[[131 120 133 125 121 140 141 123 135 113 117]
 [128 133 128 133 124 127 128 130 119 130 133]
 [134 112 132 144 133 103 123 126 126 141 120]
 [138 126 109 118 139 131 115 134 132 127 129]
 [121 136 134 128 127 128 127 131 122 130 126]]
->
[[131 120 133 125 121 140 141 123 135 113 117]
 [134 112 132 144 133 103 123 126 126 141 120]
 [121 136 134 128 127 128 127 131 122 130 126]]

[[139 126 141 136 123]
 [136 134 121 130 117]
 [138 135 123 130 120]
 [129 127 115 155 119]
 [112 126 118 119 136]
 [130 128 132 124 129]
 [140 142 123 131 111]
 [137 115 149 116 127]
 [128 129 130 130 125]
 [117 126 125 127 132]
 [124 115 138 122 131]]
->
[[139 126 141 136 123]
 [138 135 123 130 120]
 [112 126 118 119 136]
 [140 142 123 131 111]
 [128 129 130 130 125]
 [124 115 138 122 131]]

[[130 121]
 [147 127]
 [135 111]
 [132 121]
 [117 145]
 [140 107]
 [132 124]]
->
[[130 121]
 [135 111]
 [117 145]
 [132 124]]

[[139 123 126 114 152 122 116 135]
 [138 115 122 118 147 133 113 142]
 [126 129 131 127 133 125 126 132]
 [139 132 120 134 140 122 121 119]]
->
[[139 123 126 114 152 122 116 135]
 [126 129 131 127 133 125 126 132]]

[[109 124 131 128 141]
 [129 127 128 130 131]
 [131 125 127 132 135]
 [125 123 136 123 144]
 [108 128 128 129 138]
 [128 128 128 128 128]
 [114 111 126 126 153]
 [127 127 131 126 133]
 [130 126 127 130 133]
 [118 125 122 126 118]
 [129 126 127 130 131]]
->
[[109 124 131 128 141]
 [131 125 127 132 135]
 [108 128 128 129 138]
 [114 111 126 126 153]
 [130 126 127 130 133]
 [129 126 127 130 131]]

[[127 119 126]
 [137 123 114]
 [151 136 132]
 [137 134 143]]
->
[[127 119 126]
 [151 136 132]]
---
[[138 130 128 148 120 129]
 [135 128 132 155 122 126]
 [127 127 114 115 127 118]
 [110 121 125 120 139 130]]
->
[[110 121 125 120 139 130]
 [138 130 128 148 120 129]
 [135 128 132 155 122 126]
 [127 127 114 115 127 118]]

[[139 112 121 126 135 121 124 121 143]
 [130 124 133 124 119 136 136 127 131]
 [136 111 138 146 132 110 124 129 123]
 [135 118 133 147 127 112 125 130 116]
 [138 111 124 123 130 130 128 118 141]
 [141 107 121 125 135 125 125 123 145]
 [136 120 117 119 138 131 126 131 138]
 [140 109 127 133 134 118 124 121 139]]
->
[[140 109 127 133 134 118 124 121 139]
 [139 112 121 126 135 121 124 121 143]
 [130 124 133 124 119 136 136 127 131]
 [136 111 138 146 132 110 124 129 123]
 [135 118 133 147 127 112 125 130 116]
 [138 111 124 123 130 130 128 118 141]
 [141 107 121 125 135 125 125 123 145]
 [136 120 117 119 138 131 126 131 138]]

[[117 151 112 106 110 121]
 [143 101 137 152 137 128]
 [111 149 142 110 143 145]
 [111 156 122 103 125 128]]
->
[[111 156 122 103 125 128]
 [117 151 112 106 110 121]
 [143 101 137 152 137 128]
 [111 149 142 110 143 145]]

[[139 128 131 127]
 [143 129 128 124]
 [127 127 127 124]
 [114 129 129 131]
 [127 125 129 128]
 [120 130 130 130]
 [118 127 129 128]
 [122 126 126 129]
 [152 127 127 129]]
->
[[152 127 127 129]
 [139 128 131 127]
 [143 129 128 124]
 [127 127 127 124]
 [114 129 129 131]
 [127 125 129 128]
 [120 130 130 130]
 [118 127 129 128]
 [122 126 126 129]]

[[126 147 123 151 148 131 127 152 149 130 126 129]
 [130 128 149 150 149 128 126 151 154 129 126 129]
 [126 128 150 146 147 153 131 126 126 144 142 150]
 [146 125 150 152 154 148 145 128 129 149 145 151]
 [150 128 129 148 129 150 147 150 146 144 152 148]]
->
[[150 128 129 148 129 150 147 150 146 144 152 148]
 [126 147 123 151 148 131 127 152 149 130 126 129]
 [130 128 149 150 149 128 126 151 154 129 126 129]
 [126 128 150 146 147 153 131 126 126 144 142 150]
 [146 125 150 152 154 148 145 128 129 149 145 151]]

[[131 126 129 132 131 132 125]
 [127 116 141 126 132 104 147]]
->
[[127 116 141 126 132 104 147]
 [131 126 129 132 131 132 125]]

[[130 147 155 154 129 114 112 136 143 121  99 151]
 [132 128 125 131 125 131 128 121 127 131 125 128]
 [133 135 129 125 127 143 102 125 145 140 129 104]]
->
[[133 135 129 125 127 143 102 125 145 140 129 104]
 [130 147 155 154 129 114 112 136 143 121  99 151]
 [132 128 125 131 125 131 128 121 127 131 125 128]]
